Some points:
[  30    7  -33  -59  -35   76    3    5   30  -18  -14    7    1  -38
  -32   13  -41   33   16   13    4  -34    5   16    9 -101   44  -19
    7  114   -5   -1]
[ 30 -24  22 -26   5 -13 -39  39  18 -47 -30  13  16  18 -32  25  -7  10
  15  65 -44  18  22 -45  10  11  38  18 -38   6 -26 -93]
[-37 -54 -61  -8 -12 -39  29   2  31   3 -17  83  -1   0   2 -61 -26 -34
  11  26  -8 -16  27   8  30  11  -7 -38  48   1 -23 -16]
[-10  19 -10  13  40  21  15  16 -28 -46 -82 -17 -36  -5   8 -33 -14 -27
  -4 -20 -35 -19  13  -5 -11  26   3  34  27  11  24  32]
[-13 -10 -41 -44 -59 -39  21 -24  31  10 -12 -49   8 -15  67  -3   9  43
 -13  69  -6 -23   3 -12  -4  49  48  13  21 -69  -4  -2]
[  8  -6   4  10   5  47 -12   4   5 -23 -58 -94 -20 -12  20   6  10 -37
  30  20   9  63 -33  27  43 -26 -68 -29  37 -28 -22 -36]
[  9  12 127  16  11 -51  32 104   1 -27   1  -1  -6 -12  26  19 -35  -7
   1  20  32  -1 -39 -22  19  36  16 -13  35  49   8   5]
[ 20 -20 -16   4  48  21  -1 -12   4  65  61 -13  -3  -2  13  17  19  12
  22 -14  92   0  49  56  -6  42  33  41  40  41  18  -1]
[ -1  29  47 -34  70   0   6 -14  23  52 -14  41 -25 -43   5 -10 -23  -4
  -6 -14  68  35  25 -52   5 -59  29 -56  24 -79 -14   8]
[ 31   3  19   7   4  28 -52  -4  20 -24 -18  62 -14  13 -40  17  38   6
  41  25 -15  27  -4   8 -29  38 -21  42  17 -30  28   5]
[-25 -12   6 -46 -91  34 -51   5 -72  15  47 -16 -18 -14  13  17   8  10
  51 -40  22 -15  -1 -51  -5  20 -22 -23  34  -5  24 -30]
[ 83  27  18 -40  14 -32 -17 -59  48  40 -19  -4 -38  -2 -52  -5  14   5
 -64  29   2 -14 -37   9  33  35 -61   5  -5  17   6 -13]
[-12  -7 -30   7  -9 -23  34 -33   8 -13  33 -35 -25  88  -1   1 -20 -12
  16  -8   4 108   0  11 -19 -10  64  31  45   0  10 -17]
[-30  69  -5  20 -16  52  20   2  34 -61  79  40 -13  26 -11 -42  10  36
 -51 -36  -2 -20 -14 -39   8   7 -16   4  38 -13  15 -41]
[ 13  -4 -46  18  52 -31 -23  45  -1  -6  45 -35 -23 -17  38  -8  21 -57
  -2 -18 -37 -17  59 -63 -58 -24 -40  15  13  16   8 -21]
[  6  39  15   0  -8  45 -25 -22  -3 -11   0  11  15  -9  77 -11 -24 -38
 -57  14 -18 -14 104  19   7   2  -4   7 -29 -24  16  33]
[  3  14 -11   3   0 -67 -10 -53 -23   0 -17 -13 -38 -89  -7  20  15 -15
   0 -40 -13 -32 -25  23 -32  32  37  38  24  10  -2 -31]
[-13  10  20 -22 -22 -20   5   5  21  22  20 -26 -24 -15 -17  -2  19  65
 -34  32 -10 -11  16 -32 -59 -18 -31  29   6  -6  32  -2]
[-34  14  15 -18  40 -12 -44 -24  38  -9 -28 -13  22 123  30  24  39   4
  44 -38  -7 -86 -24   4  19   1  -3 -41  10   4   6  23]
[  18 -112   -4   66  -27    6   38    4   18  -22    9  -38  -73   22
    9  -17   30    4  -35  -32   39  -49   17  -12   46  -12   21  -13
  -89    2   33    5]
[-24  -3  17   6 -18  38 -53  14  84  20  -9 -24  59 -13  15 -49 -14 -35
   3 -30  18  13 -55  17 -82  19  27 -18 -52   6  -6 -30]
[  6 -47   3 -27  29  -4 -69   6  11 -12  16  -6  44 -53  44 -11  11  52
  24 -37 -34  37  -1 -17  59 -27  -1  11   4  -6 -13  48]
[-33  17  -1 -43  23  12  56 -28 -19   3 -29  -1 -36   9  74   8 -17  58
  14 -21 -10  20  -6   0   2  -4 -11  17 -63  23  93 -22]
[  1  16 -34   3 -40  -5   3  -7 -67 -76 -14  11  35 -21   2  15  40  13
 -19 -26  36 -33   2  15   9  25   0   6  18 -16  22  33]
[ 50  19  48  36 -22  32  42 -14 -16  -3   9  25  22 -29   4 -15  62 -21
  44  20 -31  13  29  20   8  19  41 -33 -25   8 -10 -20]
[ -9   8 -18  -9 -20   2 -73  27 -13  47 -24  11 -19   6 -48 -35   2 -25
   7  15  32  31  14   0  88  46  13  10 -35   0  49  17]
[ 14 -65  17   5   5  19  15 -27 -14   5  48  32  15 -18  18 -26 -56 -38
 -11   3   1 -18 -95 -43   8 -10   9  34 -20 -24 -15  15]
[-34 -15  28 -15 -31  -7 -10  27 -70  36   0  19  13   5  10 -32  17 -27
 -53  38 -11  18 -32  79 -25 -37 -35 -15 -11  25  10  -5]
[-74 -21   3  29   7  18 -28 -24 -38   4 -49  17 -49   5   2 -19  41  28
 -59  -3 -18  19 -16 -39  -4 -17  39   8  24  65 -83  16]
[ -6  31   2 -40  24 -46  24  10 -30  -3  87  -5  -6   7   2 -31  29 -14
  56  10 -25  18 -17  17  52 -17 -23  14 -67  16 -64  22]
[-11 -25   5  20  -7  10  36 -30 -50  15 -22 -17 104  23  -8  -3 -33 -26
   9  13  60 -55  18 -25  18 -30  -4  74  33 -16  11 -41]
[ -25   -7   17   30   20   10   -6   -1   15  -39   15  -26    7  -24
 -111  -22   13   23   18   25   14    7    1   18   -7  -60   -9    5
  -31  -76   -1   11]
[  6  55 -17  -2 -57 -22  20 -15  11 -11 -26  20 -25  14  45  26  33 -39
  17 -14  81 -20  16  -8  -3 -36 -16  25 -21  -4 -91 -15]
[ -6  19  -5  17  31   3  28 -89  -5 -15   2 -15  43 -12   0 -33  34 -41
  41  41  -2  13 -31 -64 -10   6   6 -27 -13  53  45  22]
[ -18   41    6  -13    9  -36  -44   -2   -6  -42   15  -29  -14    7
  -39  -45 -110   21    2    1   22  -18   33   43  -15   34  -18   39
  -13   21  -20   19]
[  35   17   18   40  -27  -57  -59   12   -9   37  -21   35  -35   36
   -6   17   -2   -8   22   10  -30  -21  -12   22  -28 -107   33   27
   11  -24   59   22]
[   6   -5  -22   -4  -17  -31   71   29   20   35  -41   19   47  -33
  -30    4   -7   -6   36 -108  -40    0  -18  -10    2  -16  -31    6
  -10   -3   10   -3]
[ -5 -17  15 -28  13  85  25  -3   7  39  40 -18 -50  11 -14  51  -9 -38
   5   8 -60 -69 -10  19  -2  27  11  36  45 -31 -36  30]
[-48   7 -44 -13  45 -28 -17  20  17 -36  26  14  42 -28 -16 123  21 -38
 -66  -1  13  11 -25  26  18  -1  34 -26 -31  14  28   2]
[ 38  -9 -21  34  -7   0 -22  16 -13  28 -10  44  -8  21   5  18 -15  46
  22  -2  16  18  10 -23 -40  42 -24 -11 -47  22 -39   4]
[ 21  19 -24  25 -31 -10   5  27  19  17  -4 -44  14  18 -34  39 -26  14
   0  55  15  12 -10 -41 -39  17 -22 -38   2  15 -17 126]
[-13 -93  47 -39   6 -11  33 -38  15 -55  -5  40   4   3  -4  38  -2 -11
   6   2  12  40  35  35 -55   1 -84 -15  14  10  -6   8]
[  17   -7  -16   20   11   -7    0  -32  -54  -25    9    5  -29    3
    3   18  -61   19   21   -4   -9  -14   -9   26  -25   14   30 -118
  -25  -52  -16  -21]
[-18  23  16 -11 -52   2  35  31  33   7  -8   5  -1   2 -52  -4   5 -48
   8 -38 -42  40  35   7  12  35  27   0 -20 -10  10  39]
[113  -2 -51 -62  18   3  17  32 -39 -17   8  -4  34  45  19 -45  21  -8
 -72 -39   5   7 -20   5 -12   0  20 -23  34 -22   7  -1]
[ -1  19  20  54 -21 -13 -12 -49  -4  52  13 -11  31  27 -16  41 -49  11
 -38 -17 -50  25  28 -14  58   6 -41 -31  11  17   3 -42]
[-56  22 -40  -4  59  21  28  74 -32  45 -16   0  -7   5 -42  16   5  13
   9  54   2 -10  -5  -8 -13  18 -16 -11 -24 -16   7 -35]
[-16  -7   9  45  11 -19   9  23  41  12  19 -20  16 -41  -5 -43  20  30
  16   9 -25 -25   6  60   8  -2  -5 -56  48  16  -6 -23]
[  7   4  29  12  19   7  15  -6 -26  28 -15 -33  48  25   2  10  28  58
 -54 -41 -11   1  29   5 -16   6  24  22  -8 -13 -49   7]
[  9  15 -51  66  10  29   1  31  34   3  -2  54  -5 -19  63  18 -22  39
  13  25  -4  39 -55  33  28 -10 -31  44   8 -12 -12  10]
There is one direction along which these points spread out most. Where along it does each point below lie, from 0 to 99? 50 is the average, and the first point above lies past it. One standard deviation of the points above along it is 16.
[ -6  31   2 -40  24 -46  24  10 -30  -3  87  -5  -6   7   2 -31  29 -14
  56  10 -25  18 -17  17  52 -17 -23  14 -67  16 -64  22] -> 62
[-37 -54 -61  -8 -12 -39  29   2  31   3 -17  83  -1   0   2 -61 -26 -34
  11  26  -8 -16  27   8  30  11  -7 -38  48   1 -23 -16] -> 50
[-13 -93  47 -39   6 -11  33 -38  15 -55  -5  40   4   3  -4  38  -2 -11
   6   2  12  40  35  35 -55   1 -84 -15  14  10  -6   8] -> 56
[  18 -112   -4   66  -27    6   38    4   18  -22    9  -38  -73   22
    9  -17   30    4  -35  -32   39  -49   17  -12   46  -12   21  -13
  -89    2   33    5] -> 30
[ -5 -17  15 -28  13  85  25  -3   7  39  40 -18 -50  11 -14  51  -9 -38
   5   8 -60 -69 -10  19  -2  27  11  36  45 -31 -36  30] -> 40
[ -1  19  20  54 -21 -13 -12 -49  -4  52  13 -11  31  27 -16  41 -49  11
 -38 -17 -50  25  28 -14  58   6 -41 -31  11  17   3 -42] -> 57
[-30  69  -5  20 -16  52  20   2  34 -61  79  40 -13  26 -11 -42  10  36
 -51 -36  -2 -20 -14 -39   8   7 -16   4  38 -13  15 -41] -> 34
[-34  14  15 -18  40 -12 -44 -24  38  -9 -28 -13  22 123  30  24  39   4
  44 -38  -7 -86 -24   4  19   1  -3 -41  10   4   6  23] -> 37
[-16  -7   9  45  11 -19   9  23  41  12  19 -20  16 -41  -5 -43  20  30
  16   9 -25 -25   6  60   8  -2  -5 -56  48  16  -6 -23] -> 63
[  3  14 -11   3   0 -67 -10 -53 -23   0 -17 -13 -38 -89  -7  20  15 -15
   0 -40 -13 -32 -25  23 -32  32  37  38  24  10  -2 -31] -> 35
[  9  15 -51  66  10  29   1  31  34   3  -2  54  -5 -19  63  18 -22  39
  13  25  -4  39 -55  33  28 -10 -31  44   8 -12 -12  10] -> 62
